In the rows, zero is written as 128.
The rows of R fall into several groups, which share some directions, and each row is roughly a mix of its group's hidden directions, except one row that fits no group.
R (99 x 17):
[[109 123 126 109 134 110 151  99  91 121 100  61  64 101 142 122 128]
 [136 164 146 167 102 118  95 141  77 172 123 115 122  94  96 160 157]
 [ 97 112 118 179 103 146 177 164 138 107 156 138 117  81  89 144 134]
 [123 155 145 201  75 121 133 152 116 153 138 117 118  95 106 154 160]
 [117 128  37  82 163 115 148 138 127 142 111 113 125 135 130 133  99]
 [104  71 149 111 150 164 162 115 156  66 143 153 119 126 115 105 113]
 [137 166  55 118 137  97 114 160 112 181 128 114 150 123 120 153 108]
 [130 126 140 181  88 147  98 143  99 163 131 152 135 105  75 148 169]
 [139 130 206 174  90 141  86 123 131 135 142 149 140 134 112 124 164]
 [143 178  66 101 145  87 135 145 115 159 115  97 136 132 164 147 105]
 [131 157  49  91 146  95 117 146 119 168 115 107 144 137 147 139 101]
 [129 135  89 103 153  99 184 124 114 115 123  69  83 110 148 125 102]
 [ 98  91 173 172 106 158 151 136 157  89 157 141 110 110  88 118 145]
 [198 178 128 119 135  82 133 134 128 149 145 105 141 158 172 120 114]
 [149 174 162 171 103 123  93 148  90 164 133 139 143 106 105 163 158]
 [102 110  51 104 146 115 171 160 158 112 147 112 123 123 129 118  91]
 [131 114  50  77 173 119 167 129 125 123 120 115 117 133 129 123  92]
 [104 135  95 160 117 146 189 162 109 109 130 144 121  70 110 166 134]
 [184 147 164 124 127  81 140 119 128 124 158  77 108 145 167  96 114]
 [109 123  44  80 167 121 160 134 124 127 108 112 117 125 134 136  97]
 [147 147  47  87 162 111 169 144 115 133 118 123 133 128 149 141 100]
 [114 114  99 100 155 110 172 107 113 114 115  66  69 113 129 118 106]
 [165 149 138 117 119 115  59 103  93 184 102 132 150 153 139 127 145]
 [116 120 215 173  95 151 115 121 126 104 138 147 127 105 121 130 156]
 [127 124 197 161 111 159  78 119 130 134 132 168 149 136  93 134 159]
 [143 170  61 110 156 106 131 159 103 165 129 130 155 115 121 163  98]
 [132 141 126 109 156 105 177 108 101 111 116  64  70 108 140 131 114]
 [133 120 109 136 112 144  87 155 160 148 146 190 193 155 118 125 129]
 [107  90 166 143 106 165  82 121 163 121 133 180 161 151 111 110 147]
 [126 152  38  91 157 114 150 149 118 145 109 127 140 126 142 151 106]
 [124  89 190 160 108 154 151 122 154  81 154 137 103 128 106 101 153]
 [136 167 163 170  89 121  87 147  88 162 128 132 139  99 118 157 164]
 [ 87  72 142  95 131 146 127  83 144  92 100 113  96 140 152  90 128]
 [ 74  87 111 120 142 177 160 123 118  88 108 160 117  90 103 145 129]
 [144 177 152 182  89 118 118 156  93 155 134 129 133  94 120 165 160]
 [137 172  77 104 133  87  90 137 119 184 111  97 141 150 149 137 118]
 [155 172 115 168 111 115 113 177 116 169 158 148 163 113  96 160 134]
 [137 138  41  85 165 110 156 144 126 141 122 120 135 135 137 135  94]
 [ 87  99  66  99 164 163 153 136 129 113 111 162 137 111  99 148 108]
 [152  95 208 161 104 150 125 104 134 103 146 145 117 136 116 100 155]
 [132 132  48  82 168 111 165 142 129 128 127 116 131 130 140 131  85]
 [130 161 148 190  79 122 113 166 109 153 146 135 141  94 112 155 160]
 [149 166 109 118 145  98 184 125  94 121 116  77  88 102 158 145 118]
 [116  77 147 143 125 172 180 124 126  72 137 167 118  96 112 124 134]
 [194 165 122 114 144  85 135 141 144 143 163 115 154 159 161 115  94]
 [164 177  97 159 114  89 172 172 120 145 157  99 122 109 134 148 126]
 [ 73  93 117 118 149 181 147 124 126  93 108 172 129  99  95 150 126]
 [172 169 179 160  92  90 102 138 135 150 155 107 142 143 161 118 137]
 [132 142  44  83 163 108 161 140 122 135 115 111 126 131 147 137  97]
 [109 122  40  80 167 124 151 133 125 135 105 118 120 131 125 136 102]
 [ 95  88  94 111 159 168 159 142 128  94 134 172 140  99  89 141 106]
 [197 178 153 136 119  85 123 130 126 148 146 105 140 156 172 119 128]
 [136 132  43  80 171 114 155 141 127 137 123 120 133 136 130 131  91]
 [126 123  85  59 168 117  98 106 127 142 100 126 146 159 159 117  96]
 [115 134  80 104 123 141  98 132  69 157  85 159 154  96 142 158 136]
 [147 152  68 137 141 115 180 176 112 133 157 134 140  94 111 157 104]
 [148 172 162 173  93 129  94 148  97 159 128 151 152 109 120 161 164]
 [131  68 180 151 106 160 144 112 145  87 150 151 113 129 109  92 148]
 [ 46  92 119 135 116 165 124 122 122 112  96 134 105  92 101 143 146]
 [144 128 145 150 128 150 102 152 164 135 163 189 182 154  90 132 127]
 [109  87 202 144 119 166 129 101 146  82 130 148 111 130 114 109 150]
 [121 130 192 182  81 134  99 121 135 137 130 117 106 133 108 121 180]
 [130 160 109 165  91 111  98 158  84 181 127 117 134  94 106 157 151]
 [123 139 135 135 138 114 130 110  74 151 113  69  71  95  89 144 136]
 [128  84 185 123 122 135 128  98 169  87 144 119 109 160 143  78 130]
 [113 130  44  82 163 111 159 137 127 131 114 105 120 126 141 133  92]
 [135 113 214 164  95 134 100 100 132 121 133 118 107 138 122 105 162]
 [ 51  85 132 130 123 166 125 111 124 105  97 128  97  99  98 134 144]
 [176 182 133  96 154  93 107 111 107 155 112 109 143 153 174 137 111]
 [ 86  99 149 176 100 159 167 145 145  92 143 140 107  91  96 134 148]
 [189 178 148 140 110  84 107 129 124 163 137 101 135 159 165 120 140]
 [150 192 101 142 128 106 103 156  94 183 123 122 143 119 111 169 139]
 [120 120 186 144 102 153  56 116 122 143 118 165 155 137 116 127 161]
 [101  74 104  88 150 141 153 104 171  90 121 127 117 154 146  90 103]
 [112  80 105  81 160 140 146 105 172  94 124 134 126 162 143  92  98]
 [161 171 112 105 131  91  79 117 108 182 106 104 142 158 159 130 127]
 [148 151  61  85 161 102 105 144 115 170 128 124 157 143 127 136  93]
 [103 111  60  85 150 117 146 114 114 133  94  83  83 130 129 120 124]
 [ 71  83 100 118 147 173 136 136 131 106 122 165 132 101  78 140 120]
 [111 106 173 152  95 161  68 121 137 138 121 176 158 140 109 123 161]
 [130 133  51 150  98 122 160 162  92 156 121 134 132  85 125 151 137]
 [ 92 128  47  84 165 130 154 136 121 127  98 119 120 116 131 148 105]
 [112  83 102  86 159 136 162 107 171  88 126 126 119 156 148  95  97]
 [ 45  94  89 121 126 158 136 127 125 114  95 128 107  93 108 143 132]
 [177 185 157 154  97  90 109 138 128 157 138 114 149 145 174 132 140]
 [134 122 213 174  86 135  95 115 130 127 140 129 121 129 120 115 164]
 [153 180 125 154  98 114  95 155  87 172 121 144 160 110 140 162 153]
 [147 178  65 110 146 104 121 151  91 172 114 125 148 119 133 164 116]
 [136 179  75 130 122 101 106 149  93 186 107 116 145 117 133 165 129]
 [147 173 139 173  95 119  97 159  94 169 137 141 151 104 110 162 156]
 [120 136 120 116 134 108 165 105  88 121 100  64  67  98 147 132 130]
 [152 178 158 172 103 120  99 150  89 163 134 136 143 104 108 164 157]
 [111 124  46  80 170 122 162 134 124 125 110 115 120 124 132 137  95]
 [105  75  99  78 159 137 141 103 165 100 123 122 119 157 137  90  97]
 [125  89 203 150 113 165 124 104 137  90 135 152 111 133 107 107 160]
 [169 143 111 105 140  73 131 126 142 146 152  71 116 159 158  96  97]
 [154 179 153 172  92 124 107 161 108 151 137 157 164 112 138 161 158]
 [ 82  88  79 108 150 135 163 147 168  98 149 128 131 116 114 117  83]
 [144 197  98 132 124  92 108 146 102 181 111 102 138 124 145 164 129]]
Here is one row from each group, named. Which group is each of the other rows in?
[150 134 213 176  90 136 101 125 128 126 149 144 138 127 123 124 160] : E
[116 118 162 159  88 152  68 139 139 144 134 178 170 136 116 127 158] : F
[130 177  65 140 131 108 144 168 102 164 126 121 141  97 120 173 117] : V

[141 169 164 179 100 122 113 142  85 156 131 118 119  93 101 163 161] : F
[129  80 132 101 157 143 179 116 153  70 150 141 125 128 142  97  91] : V
[110  95  94  93 162 118 174 112 146 101 132  84  86 132 125 103  92] : F
[189 155 183 117 131 102 106  93 121 137 125 110 130 165 173 109 131] : V
[134 121 216 176  88 139 102 118 134 118 147 139 131 125 121 117 155] : E
[ 73  97  72  99 157 155 162 131 120 101 106 137 113  96 110 144 110] : E
[170 148  86  80 155  96 100 119 110 167 118 118 153 157 158 121 101] : V
[162 185 131 176 109 118 128 167 106 159 147 145 152 108 110 169 144] : F
[ 65  80 147 140 118 173 123 113 122 103 109 142 101  99  88 130 151] : E
